Each row is where one point has got to under a steady rotation. How many steps took it there?
The counts run from 0 to 400.
[104 122  96 141  96 113 196 105 109 166 127 133 108 112 152 130 120 115
 146 116 156 123 144 121 114 176 115 124  96 139  97 130 139  94 114 144
 116 117 109 159 128 138 146 153 166 126 158 163 141 151 185 137 139 139
  96 151 149 149 103 163  84 113 142  81  84 143  86  86 137  98 102 108
  65 123 130 168] => 224
[ 39 122  82 107 125 144 146  85 104 116 182 138 108 134 151 150 139 118
 115 151  91 145 126 115  91 145 170  98 155 135 125 137 105 150  94 162
 104 113 151 123 132  96 132 143 111 123 139 114 107 133 122  99 184 144
 105 122 134 113 142 114 129 113  96  96 108 124 130 156 123 112 123 129
 125  88  52 107] => 147
[121 123  99 133 108 120 177 115 140 152 143 113 143 131 144  72  92 140
 116 148 148 129 157 128 109 142 101 151 105 137 127 137 149 124 108 200
 157 160 131 112  92 191 136 121 106  79 152 122  85 140 181  95 106 100
 105 140 145  88  97 193 125 157 164 179 169 101 124 126 145 129 122 138
 103 114 179  63] => 18
[105  91  98 128 123 119 160 106  87 165 145 123 152 119 128 176 120 108
 170 180 134 160 123 135 142 127  84 104  69 163 164  94 157  85 143 153
 125 138 128 123 141  93 116 126 116 103 134 153 116 154 128  93  81 176
 133 115 166  81 127 160  88  86 129 104 158 127 135 113 168 111 139 106
 106 115 131 147] => 264
[124 143 156 127 120 143 151  98  78 131 153 122 121 147 122 114 133 133
 169 166 136 146 181 116 105 145  53 131  64 110 111 105 156 118 126 163
 119  94 161 123 128 164 165 181 160 106  87 105  98 181 170 149  99 142
  70  98 136 162 133 151 134 139 162 157 167 135  82 124 156  95 163 156
  74 131 112 118] => 279
[107 103 162  98 102 171 122 117 148 106 135 129 136 107 116 143 144 151
 147 176 115  98  99 103 104 164 128 123 156 122 142 176 188 143 118 110
 114 140 102 109 144  99 137 119 125 152 141 189  89 140 100 162 172 158
  89 155 151  98 146 148 113 132 123  92 128  75 126 139 147  65 103 123
 119  81 109 102] => 83
[146 182  97 107 140 120 140 142 137 150 119  84 102  85 120 120 114 150
 141 146 145 102 118 145  63 134 144 126 148 137 143 161 168 123 131 133
 202 159 105 112  86 137 122 128 132 121 109 199  98 129 160 162 177 160
  67 120 166  93 144 103 146 124 166 147 131 106 106 131 130  82 111 111
 137  96 181 117] => 370
[134 116  85 133 116 117 182 101 116 171 143 133 127 105 158  95 116 124
 115 151 157 149 128 124 143 135 135 159  97 169 116 153 133 118  98 187
 167 155 127 134 106 191 121 129 140  74 175 162  80 153 169  94 123 133
 129 124 133  81  84 161 120 130 145 151 152 113 147  90 162 102 112  91
 122  80 161 112] => 22
[114 149  85  98 104 155 142  91 131 128 152 104  85  99 108 141 146 151
 120 143 127 143 138 130  72 134 159 151 153 143 123 193 134 112 105 145
 157 107 156 100 130 149 112 125 144  97 138 177  75 138 169 160 176 143
  98 127 154 152 124 108 185 138 139 103 140 158 109 157 119  90 117  95
 126  89 102  95] => 135
[ 94 153 168 112 159 117 131  82 158 138 135 109 111 123 123 116 162 139
 166 150 136 129 124 130  51 116 134 112 156  82 148  93  93 161  97 160
 146 108 147 123 121 127 149 171 114 142  75 112 101 138 128 155 170 160
  79  95  99  98 161 112 148 124 177 191 136  97 152 173 153  84 180 136
 135 118 146 115] => 334
[111 157 127 105 140 110 131 104  94 135 127 142 122  93 161 131 114 146
 137 158 135 109 104 121  45 101 170 109 157  99 118 130 101 150 123 151
 170 119  82 103 102 146  98 167 127 145 140 152 116 133  98 127 188 180
  71 109 154 113 143  93 119  95 126 114  97 132 117 166 154  92 133 134
 132  86 114 114] => 382
[ 89 101 107 123 119 132 164  93  86 152 139 157 155 124 143 164  97 135
 118 177 123 148 144 126 134 130  71 120  81 143 141 116 145 108 126 167
 114 116 134 137 145 124 133 108 122  89 155 147 113 182 149 101 101 174
 135 139 148 119 103 185  91 123  97  64 157 122 124  98 163 119 129 152
  59  90 116 107] => 260
[133 155 125 123 123 162 141 135 140 134 152  74 133 125  98  86 149 144
 183 171 145 125 130  96 134 167 113 131 131 109 158 156 204 115 135 156
 171 155 137  93 122 124 175 145 141 116 116 149  77 153 157 144 111 140
  95 114 125  98 160 146 121 141 162 153 167  96 101 151 146  91 124 102
 117 106 153 123] => 321
[ 76  89 121 115 128 129 143  29  93 153 122 135 118 128 113 152 109 163
 166 182 114 162 143 113 102 137 108  94 111 135 127 146 132 142 110 188
 152 116 138 120 147 126 129 122 152 121 192 145  92 174 140 149 172 153
 117 100 113 123 129 136 171 139 122 116 174 133 112 138 171  74 106 113
 100  77 106  74] => 319
[138 142  69 107  74 136 177 154 148 166 132 116 128  85 120 104 143 146
 116 121 121 103 128 137  83 123 134 131 147 172 137 174 185 113 112 148
 160 158 141 121 118 135 139 108 138 101 113 207  91 150 173 156 165 134
 118 142 142  85  87 106 153 144 142 122 127  85 139 119 134  88  84  83
 135  90 166 139] => 366
[ 92 175 108  76 142 123 131 116 123 123 137 103  93  84 138 158 113 130
 145 152 141 122 143 122  73 126 190 126 137 116 131 134 107 132 121 143
 161 117 126 103 111 134  88 131 150 134 138 153  92 111 120 149 195 191
 100 121 150 121 149 117 179  89 130 121 147 161 102 189 134 107 132 116
 148  72 119  98] => 139
[ 86 125 140 110 112 149 178  93 158 107 164 102 127 144 100 105 154 156
 177 173 127 137 112  90  94 175 131 119 166 111 143 158 169 145 103 154
 109 131 138 121 124  96 175 143 148 165 144 147  94 142 130 161 171 129
  89 146  96 107 173 114 125 157 124 137 141  76 122 159 163  82 126 113
 114  91 111  99] => 326
[ 81 120 151 104 110 141 138  97 101 134 141 134 112 118 118 123 122 135
 111 170 142 141 176 126  85 131  81 116  89 127 104 116  85 175  94 156
 123 108 152 123 126 173 119 144 124 119 107  80  78 161 154 127 130 117
 127 126 122 101 129 184 133 173 116 154 162 118 132 150 115 161 145 167
 113 142 108  32] => 297
[151 155 115 116 154 120 147 143 115 153 126 105 175  96 140 112 136 113
 129 165 165 138 130 104 110  95  57 163  78 136 170  99 129 114 147 141
 148 151 140  96 112 174 128 136  73  74  99 129  78 131 174 114  85 160
 120 114 176  79  98 207 111  91 145 145 176 151 127 113 134 143 161 124
 102 103 167  74] => 257
[ 92 130 142 112 141 131 105 106  94 135 138 153 151 125 168 123 114 135
 113 158 130  80 148  92  57 128 160 109 153  87 117 125 105 166 101 145
 116 106  95 125 120 123 119 159 122 166 127 106 123 137  78 113 165 159
  51 134 155 113 142 135  97 130 120  91  96  95 113 178 147  97 119 171
 115  75  88  77] => 386
[104 164 114 136 150 151 151 106 132 172 178 127 106 114 119 110 153 128
 156 158 110 134 130 140 101 102 151  80 122 117 168  73 123 147  80 175
 129 119 146 123 122 100 190 180 118 105  25 132 113 152 142 130 123 162
  91  85 122  73 174  98  98 120 128 172 121 117 158 145 156 117 155  93
 134 129 153 169] => 335
[141 119 135 101 101 147 149 143 177 141 116 123 141  83 150  84 157 142
 144 141 161  73 123 107 102 141 113 139 111  99 133 155 153 169  96 105
 105 141  98 158 129 147 125 161 123 139 102 122 107 106 132 170 136 113
  96 154 136  97 113 146  58 156 135 158 120  60 158 128 112 119 118 138
 118 114 175  88] => 60
[115 149 127 115 105 147 206 135 169 126 151 119 100 125 133  82 144 124
 160 116 190 133 151 105  94 162 112 157 102 108  89 141  95 110  78 155
 127 109 144 135 101 174 164 174 145 107 115 103  93 143 186 136 167 103
 112 152 131 140 115 157 133 147 150 158 132 123 105 143 121 129 124 106
  90 138 124  84] => 0
[109 147  35 112  74 103 166 107  99 177 110 129  98 111 154 120 108 121
 113  74 118 137 170 133  65 154 112 116 112 147 111 130 139 119 114 177
 141 149 168 144 133 143 158 146 123 101 135 138 114 155 196 127 115 109
 101 130 100 136  88 143 144 161 152 134 108 144  87 103 109  93 133 119
 101 126 106 147] => 171
[150 168 126 104  96 148 127 170 137 144 145 101 142 105  94 129 142 148
 150 183 137  87 140 121 122 157 102 134 108 136 159 154 227 116 134 132
 164 169 108 106 142 141 140 128 132 115  94 178  98 154 137 159 110 147
  81 129 182  95 127 167  99 146 141 120 130  84 129 119 158  79 101 116
 126 102 155 113] => 78
[133 143 164 137 131 127 157 152 136 139 139 139 130  98 142  79 158 139
 133 151 139 105 148 154  81 105  95 119  98 122 135 100 125 146  97 141
 129 144 138 127 124 175 155 177 117 119  43 116 135 147 162 124 119 132
 100 115 128  84 142 159  71 145 144 176 127  65 162 133 135 121 149 143
 112 150 175 115] => 55
[128 141 136 102 101 149 140 147 139 149 141  93 139  74 118 103 155 113
 132 161 163 123 148 135 103 119  99 131  73 135 135 113 135 128 114 128
 124 139 169 116 107 171 122 141 102  95  71  99  87 131 181 139  95 117
 135 112 149  72 129 150 106 160 140 187 172 122 153 137 125 170 171 127
 131 148 158  63] => 298
[ 91 140 106 117 131 114 126 109 135 186 134 170 160  74 175 163 114 125
 124 124  74 105 118 131  71  95 141 102 155 121 160  79  97 174 103 109
 118 137 104 160 149  73 104 140  96 153  78 134 152 123 116 118 130 171
  92 121 118  86 130 114  84 123  96 121  90  91 175 153 139 114 141 148
 120  99 149 141] => 394
[ 71  93 131  91  74 146 161  91 143 120 136 157  93  89 142 138 146 129
 141 162 167 148 158 126 116 147 131 122  83 107 105 157 109 152  87 141
  77 104 117 162 132 156  99 153 148 128 159  83  88 122 136 153 168 104
 142 133 133  93 120 146 105 155 110 134 145  94 144 147 129 149 118  99
 113 115  93  51] => 296
[ 93  94 165 129 154 127 168  86 108 150 124 147 111 129 122 154 109 153
 182 187 128 154 115 145  97 104 137 104 109 118 121  80 111 140  91 178
 120  97 102 162 123 117 152 136 146 132 125 158 152 179 120 131 164 175
  83 121 142  93 151 120 116  95 154 122 124 105 139 127 179  70 110 119
 110 101 115 163] => 39
[ 82 150  95  99  66 124 155 139  99 151 160 137 120 148 112 155 107 127
 110 118 120  97 178 125  76 176  97 110 122 141 119 102 174 114  74 144
 112 156 134 161 122  96 153  86 153 140  84 121 162 175 157 103 128 130
  83 131 130  97 162 138 133 162 147  92 116  87  82 131  94 116 108 143
 111 167 113 149] => 178
[130 144 129 127 149 132 174 126 138 147 135 102 129 106 130 143 173 107
 182 152 136 146 114 114 136 122  82 140  83 128 134 130 183 101 136 127
 132 130 151 131 128 105 143 184 138  91  76 180 100 156 192 183 126 179
 112 116 132 117 130 134 100  96 134 138 138 139 126 121 145 102 150  87
  77 114 149 186] => 276
[145 145 126 115 126 120 179 148 133 148 123 121 144 120 120 146 132 115
 164 114 156  94 140 129  96 159  77 134 122 125 133  82 184  94 129 113
 125 143 136 141 113 107 182 136 120 137  75 127 143 145 169 132 112 166
  88 125 165  99 151 165  92 110 155 118 114 103  88 139 101 119 126 123
  99 156 166 193] => 227
[106 168 107  86 116 135 101 133  97 135 180 138 100  86  85 185 116 120
 139 147 108 134 158 169  90 128 147  92 111 136 137 105 196 138 127 153
 144 138 143 111 117  96 125  90 126 133  75 155 124 137 119 130 131 173
 105 107 153  61 178 118 151 116 126 108 129 118 120 176 131 121 132 110
 164 124 102 156] => 133
[ 99  83 126 136 114 129 192 107 129 147 132 124 118 134 141 121 143 134
 181 168 145 153  92 104 127 164 132 118 122 141 132 149 151 119  97 174
 133 139  88 154 116 108 152 142 156 123 180 189 111 153 127 142 171 170
 102 137 124 106 137 116 100 102 133 118 131  89 137 126 182  67  74  73
  91  84 137 153] => 34
